In the rows, 128 means zero.
Where one turn sends some rows of the set: a few examples, then the rows asked:
denen: [133 144 107 160 137 122 133 107 115 181 140 104 108 131 102 140  99 118
 147 132 118 131 111 127 172]
Pipob: [114 158 111 148 160 142 122 139 127 136 154 120 115 105 105 102 110 133
 117 139 107 109 110 149 164]
Siz: [ 87 119 145 139 105 121 129  90 108 132 106 150 109 114 117 137 135 108
 121 158 109 108 116 130 155]
Vup: [114 149  97 159 142 128 157 109 119 170 129 114 113 132 100 137  88 106
 137 136 119 141 110 119 176]
nuko: [110 107 100 156 143 143 139 104 119 160 129 144 157 109 103 125  88 151
 139 153 122 129 110 110 186]
Dupuf: [ 83 119 147 134 106 124 131  92 109 132 111 146 111 121 119 138 136 111
 118 160 111 105 116 129 153]
vuze: [ 92 113 129 165 116 115 123 104 120 127 113 167 106 108 103 122 135 118
 127 143 123 123 153 133 168]
sefol: [121 104 108 153 140 141 122 104 116 169 140 133 155 111 106 128  96 161
 144 151 122 119 111 115 180]
kot: [107 161 107 149 161 143 130 139 128 132 149 124 116 105 104 100 106 129
 114 140 107 114 110 146 167]
buzo: [112 149 106 144 140 134 149 114 120 177 147  96 116 148 106 141  97 119
 134 139 124 127 111 118 166]
beri: [ 89 117 149 137 104 121 124  91 108 135 112 145 109 117 118 138 138 113
 122 158 111 103 116 131 153]
Zunub: [ 95 109 142 148 113 119 108 111 121 138 137 143 108 127 111 128 149 136
 127 145 127 103 154 134 156]
Mosi: [105 107 105 143 143 149 138 109 121 164 141 130 161 123 109 127  93 160
 135 156 126 119 111 108 178]
zabud: [ 67 118 131 141 119 129 139 114 127 124 126 153 117 134 109 124 137 123
 112 151 131 115 153 122 159]
mur: [116 159 108 154 160 139 123 136 126 135 147 127 113  98 103 100 107 129
 119 137 104 115 109 149 167]

Siz moves to beri
nuko moves to sefol
Now find these:
buzo moves to Vup
Zunub moves to zabud
Pipob moves to kot

Where one turn sends some rows of the set: a few examples, then the rows asked:
bula: [132 169 148 132 123 142 130 120 115 147 135 165 157 142 112 153 126]
Pifa: [117 130 153 125 119 126 162 131 145 157 122 147 137 137 138 124 134]
Risiz: [121 164 141 152 105 161 102 137 111 131 126 144 126 128 155 139 131]
dovek: [129 126 142 158 108 142 127 123 150  96 134 127 132 136 148 117 106]
Veb: [120 125 157 151 117 149 144 129 135 109 119 130 136 146 150 100 108]
vel: [125 151 135 137 140 148  95 111  94 133 138 136 156 132 130 109 128]
mafal: [145 165 119 154 142 146 109 120 149 128 164 140 132 121 147 104 130]
totid: [117 177 149 122 103 146 119 118 135 127 145 151 134 116 110 118 144]
mafu: [133 163 170 128 124 141 130 139 116 137 143 175 157 129 121 148 130]
rodi: [130 147 161 113 107 138 156 124 141 151 130 150 130 158 128 119 117]
rona: [160 163 125 145 136 138 114 122 137 126 156 143 115 140 162 109 121]
tovar: [144 170 133 158 137 133 124 140 137 109 165 152 123 128 148  96 117]
bodur: [148 137 122 150 147 131 114 139 128 120 156 139 120 130 163 101 126]
Vit: [126 152 154 131 111 126 128 144 126 144 157 165 158 124 114 153 119]
det: [134 152 120 166 145 130 120 120 132 120 162 150 117 129 154  96 129]
Fimus: [140 146 130 129 149 141 112 121  90 150 138 140 132 125 137 107 139]
mupa: [127 148 153 129 122 133 163 117 150 154 141 162 134 161 133 130 130]
zureb: [133 122 159 144 119 142 140 144 145  91 142 136 126 139 139 115 111]
zeg: [133 124 147 156 120 130 149 139 155 115 144 138 128 135 138  93 106]
bipa: [113 119 161 140 115 120 114 122 149 133 160 160 135 119 159 114 110]
zev: [114 132 143 145 137 165 109 139 139 139 171 146 113 149 148 122 133]
por: [126 146 162 139 122 128 125 127 100 123 147 172 162 131 115 147 120]
vika: [120 143 160 134 109 132 159 119 149 146 120 145 150 146 118 118 116]
vev: [129 143 140 145 156 149 108 126  96 138 136 150 145 117 142 122 148]
gav: [125 127 144 121 108 137 152 124 152 151 136 135 124 155 129 134 126]
mut: [133 140 135 137 140 155 102 129 100 153 136 137 156 110 129 121 129]
vun: [123 128 147 153 106 133 138 123 137 105 139 137 124 147 139  94  96]
nesa: [124 161 146 154 123 136 137 131 117 147 153 177 158 126 107 140 120]
Vifo: [136 125 154 135 105 152 137 106 132 151 137 159 121 108 117 113 113]
Nekem: [137 151 131 135 149 145  96 130  96 125 147 148 148 133 137 134 136]

vel moves to nesa
Nekem moves to bula
mafal moves to mut
Now find these:
vev moves to mafu
mupa moves to Veb
Risiz moves to totid

Where one turn sends some rows of the set: a few examples, then the rows asked:
busip: [144 158 134 123 140 107 110 153 135 110 110 111 129 120 115 117 121 148
 135 131 137 144 135 121]
Fuzi: [133  97 116 148 120 143 128 122 121 118 155 147 126 138 118 133 128 135
 129  91 124 104 115 132]
Gipo: [133  97 119 152 119 144 133 120 115 122 150 151 123 135 121 136 125 133
 133  94 119 108 112 133]
dese: [138  88 132 122 131 144 134 106 112 140 161 153 116 131 128 129 137 119
 129 105 132 124 121 123]
suf: [137  88 133 123 128 146 126 108 113 131 164 158 117 129 123 125 136 122
 131 105 137 120 121 123]
puba: [122 157 128 134 116 102 115 150 158 132 131 148 127 132 124 133 142 104
 152 139 161 139 134 112]
Pem: [137  88 130 120 130 144 125 109 117 131 166 154 119 131 123 124 137 123
 129 103 139 119 123 123]
kanaz: [134  98 110 141 126 137 138 120 126 133 154 136 127 146 125 136 131 132
 122  90 121 109 118 131]
mas: [142 143 145 145 115 131 105 109 123 104  94 148 155 106 130 143 131 135
 136 142 148 128 121 109]
beru: [143 157 140 130 135 111 108 153 127 102 108 121 126 113 113 117 118 149
 142 134 135 144 132 122]
fisus: [134  98 114 146 126 138 144 117 119 137 150 139 123 143 128 140 129 130
 125  92 116 112 116 131]
pib: [145 158 138 128 142 104 128 147 124 127 102 110 123 119 125 126 119 142
 136 135 123 155 133 121]
viv: [143 145 126 123 126 119 105 109 147 116 103 120 163 124 130 140 141 137
 117 134 158 123 132 105]
buz: [121 156 134 140 112 106 112 150 151 125 129 157 125 126 122 133 140 105
 158 141 160 139 131 114]
Tuk: [142 144 134 133 119 127  96 111 139 101 102 136 162 114 125 138 137 139
 128 137 159 121 127 107]
Gose: [122 157 137 144 114 104 128 145 142 141 122 156 120 126 131 140 138  99
 158 145 147 149 129 114]
sep: [143 143 146 147 119 127 121 102 116 122  86 143 150 109 139 151 131 129
 134 145 136 138 120 109]
labug: [143 156 145 136 134 112 115 150 118 108 103 127 122 110 118 121 115 145
 146 136 127 150 128 123]
fazek: [121 156 138 145 111 107 119 148 143 130 124 161 121 123 126 136 137 102
 161 144 153 144 128 114]
nim: [137  88 134 125 129 145 131 107 110 136 161 157 116 129 126 127 136 121
 131 106 133 123 120 123]
rezes: [145 158 133 122 143 103 121 150 133 121 107 106 127 123 121 121 122 145
 133 131 130 149 136 120]
zusu: [137  89 128 118 132 143 128 107 119 137 165 150 119 134 125 125 138 122
 126 103 138 120 124 122]
pulo: [122 158 127 132 119  99 124 147 157 142 128 143 126 134 129 136 143 102
 149 139 155 144 136 112]
lotat: [137  89 129 119 133 142 133 106 116 141 163 150 118 134 127 127 138 120
 126 103 134 123 123 122]
telok: [133  98 111 142 124 140 131 122 127 124 156 140 128 143 120 133 131 134
 124  90 126 104 118 131]
Lakig: [145 157 144 135 137 109 125 147 117 120 100 121 120 113 123 125 116 142
 143 137 122 154 129 123]
kosa: [145 145 138 137 127 119 131 100 124 138  89 127 153 119 145 153 135 127
 124 141 135 141 125 107]
fanu: [144 146 128 124 130 115 122 103 140 135  96 115 159 126 141 148 141 131
 115 136 145 134 132 105]
gazi: [134  97 119 152 122 142 142 118 113 132 148 147 121 138 126 139 126 130
 130  94 114 113 113 133]
vez: [123 157 132 138 118  99 131 144 148 147 124 147 122 132 133 140 141  99
 153 142 149 148 132 112]

zusu moves to Pem
Fuzi moves to Gipo
busip moves to beru
Now find these:
puba moves to buz
fanu moves to viv

Where one turn sends some rows of the set: a few examples, then the rows asked:
dubo: [ 92 116 177 157 151 129 118 116 115 109 139 109]
fef: [ 97 117 146 178 148 131 110 123 113 103 120 120]
vaf: [ 99 146 132 113 109 112 147 121 123 130 133 109]
moman: [ 71 136 163 135 145 121 136 105 112 118 151 142]
gozig: [108 124 140 156 143 131 107 138  87  99 113 131]
suk: [120 129 132 119 114 110 143 130 117 113 128  97]
Sifa: [ 92 149 127 138 138 132 106 125  90 109 116 147]
Feget: [117 144 128 121 110 110 147 131 125 117 121 111]
zapun: [105 135 139 112 118 108 152 121 120 117 137  97]
Pafe: [105 148 134 114 113 109 152 125 129 121 129 111]
ropu: [ 70 142 169 139 148 129 119 101 119 119 146 124]
sogo: [112 121 147 129 116 111 151 132 121 122 134  91]
ziget: [116 118 154 166 140 133 101 129 108 104 119 117]
bobo: [106 142 130 109 113 109 147 122 119 119 132 102]
domi: [ 96 137 127 170 140 133 102 120 111 108 113 136]
mudo: [101 138 145 117 119 106 158 124 131 120 135 103]
Vin: [116 137 126 113 110 110 142 127 117 115 127 103]
zoze: [ 92 112 149 172 141 115 110 130 103 107 107 121]
Voz: [ 75 151 129 155 142 132 108 107 116 116 124 143]
kep: [ 65 148 134 147 135 117 110 111 108 122 112 145]
zumov: [ 66 152 145 129 147 128 121 112  96 115 134 143]
nunem: [ 85 153 135 131 132 127 120 110 108 118 133 160]
Geli: [ 63 141 150 156 151 127 120 101 119 117 138 131]
nolif: [ 76 119 160 170 155 126 122 111 118 109 135 117]
tedon: [ 98 135 147 118 116 110 155 122 125 128 140  97]
dipe: [116 143 124 120 105 115 139 129 119 126 122 110]
roke: [113 128 146 126 118 107 156 132 128 115 131  97]
Miki: [ 80 161 141 134 135 134 104 105 115 121 130 142]
dito: [118 107 152 164 138 126 118 135 102 101 124 132]
kom: [ 93 110 164 157 155 125 123 133  92 100 130 116]
linos: [ 92 107 174 155 150 121 135 120 108 107 146 125]
lubup: [ 68 128 167 140 157 124 131 116  98 109 144 123]
lono: [ 70 113 165 165 150 112 123 119 109 112 123 116]
toge: [124 127 133 131 109 113 141 137 119 121 123  98]
Lat: [121 131 135 128 113 108 148 137 125 114 122 102]
Mig: [110 146 133 150 129 137  93 122 108 112 113 138]
Kelaf: [ 54 135 155 149 146 113 123 107 111 121 127 130]
vosek: [114 135 129 149 128 130 109 128 101 109 117 154]
Sapan: [112 127 140 117 117 108 149 127 119 114 135  92]
Musib: [ 89 134 129 161 133 120 102 125 103 114  99 138]

Musib moves to kep
zumov moves to lubup
dito moves to vosek
Now find these:
tedon moves to sogo
Pafe moves to mudo
zapun moves to Sapan
domi moves to Voz
ziget moves to Mig

Where one turn sends some rows of the set: a few examples, then the rows asked:
daf: [130  99 122 139 102 123 134 119 133 138 144 146 132 137 122 121  94 135
 142 100 129 138 121 136 137 136  97 100 104 135 134 143 109]
fevi: [ 97 128  97 122 118 133 143 118 133 167 116 143 122 129 119 139 128 109
 126 133 125 142 110 129 124 138 157 115 127 157 122 122 124]
zema: [135 115 126 114 123 123  96 129  87 144 141 146 123 139 130 122 158 136
 143 131 124 136  97 124 126 113 116 116 122 170 120 123 121]
sifep: [142 117 135 144 117 139 140 121 134 138 141 131 127 123 121 108  83 106
 121  97 129 131 151 148 127 131 101 133 115 123 130 128 115]
tov: [138 144 137 143 130 130 133 149  99 144 122 123 127 112 124 128 106 108
 115 138 131 147 116 124 113 120 149 144 145 167 103 126 124]
vopet: [126 105 130 138 119 146 149 127 138 141 126 127 118 130 101 109  85 140
 151 108 109 136 149 120 131 148 113 110 108 131 123 120 120]
gib: [138 123 135 147 127 146 149 141  95 146 117 126 139 117 128 145 132 113
 127 160 142 128 130 113 108 125 121 145 151 157 141 116 115]
mebu: [135 120 142 117 123 129 110 106 171 137 123 123 116 130 130 117 140 137
 149 154 131 131 159 124 136 137 149 109 114 136 131 117 114]
dup: [140 124  95 120 130 132 135 151 118 138 127 125 120 132 136 148 109 115
 148 103 128 133 103 128 128 100 122 137 125 103 133 128 154]
goki: [159 115 143 137 137 140  95 130 137 121 134 123 143 128 147 118 125 113
 123 158 136 121 144 140 124 120 120 132 148 138 127 137 102]
Teve: [157  99 132 134 116 140 120 143 136 129 143 163 139 135 149 125 131 136
 125 154 143 136 125 122 132 138 151 119 137 139 138 139 110]
subul: [132  94 134 142 121 123 119 128 140 140 115 133 132 144 141 143 135 142
 161 146 133 118 136 123 127 149 153  98 131 137 116 135 103]
zevon: [134 143 108 106 111 119 135 126 127 131 141 129 113 137 119 135 124 130
 159  99 136 127 109 115 137  99 132 133 112 103 129 134 155]
vadav: [123 151 140 122 118 127 127 117 119 133 131 106 114 124 122 119 141 139
 154 162 127 123 159  99 115 114 114 131 141 161 118  98 131]
Dad: [149 111 153 136 120 143 132 137 107 127 149 139 138 130 118  97  86 142
 137 107 120 136 129 125 133 132  98 112 129 127 117 139 116]
popuz: [139 142 132 112 145 133 131 136 106 141 117 116 126 131 101 145 117 136
 161 112 126 133 100 123 135 111 126 134 121 103 143 143 141]
nop: [115 149 142 112 137 123 121 147 108 143 119 103 104 140 110 113 137 133
 143 138 122 117 136 112 120 117 137 120 111 159 104  99 115]
tuget: [124 140 115 120 117 121 127 125 132 148 138 134 132 116 172 128 136 111
 116 147 140 140 137 125 123 100  99 123 149 156 146 100 131]
Kag: [144 149 115 109 131 130 122 142 127 125 137 112 119 132 111 125 117 132
 151 111 129 135 106 111 145  91 111 147 124 123 151 142 149]
puz: [123 153 111 118 137 124 119 136 127 138 123 113 120 122 116 154  94 129
 157 111 115 132 116 124 125 105 119 140 129 100 124 127 146]
bokur: [100 144 123 132 106 111 152 107 129 162 120 140 127 119 136 160 132 127
 140 149 144 130 140 119 114 137 140 116 131 143 133 108 121]
vuko: [117 155 115 109 127 117 111 116 125 154 144 137 113 135 152 113 145  98
 117 119 127 135 138 157 132 113 122 132 134 157 132 117 136]
von: [130 120 146 120 123 125 133 126 142 138 136 115 123 137 130  88 102 131
 140  90 124 127 148 128 145 121  90  99 108 129 130 118 115]
pon: [137 126 140 131 122 126 106 136 167 135 128 122 126 124 159 113 123 118
 125 129 135 114 168 114 129 122 143 130 146 133 118 107 110]
disot: [132 118 134 110 115 132 142 118  93 144 140 148 131 139 144 125 167 141
 149 158 142 128 119 119 120 119 119  99 134 144 133 113 131]

popuz moves to Kag
goki moves to mebu
Now find these:
tov moves to nop
gib moves to vadav
von moves to daf

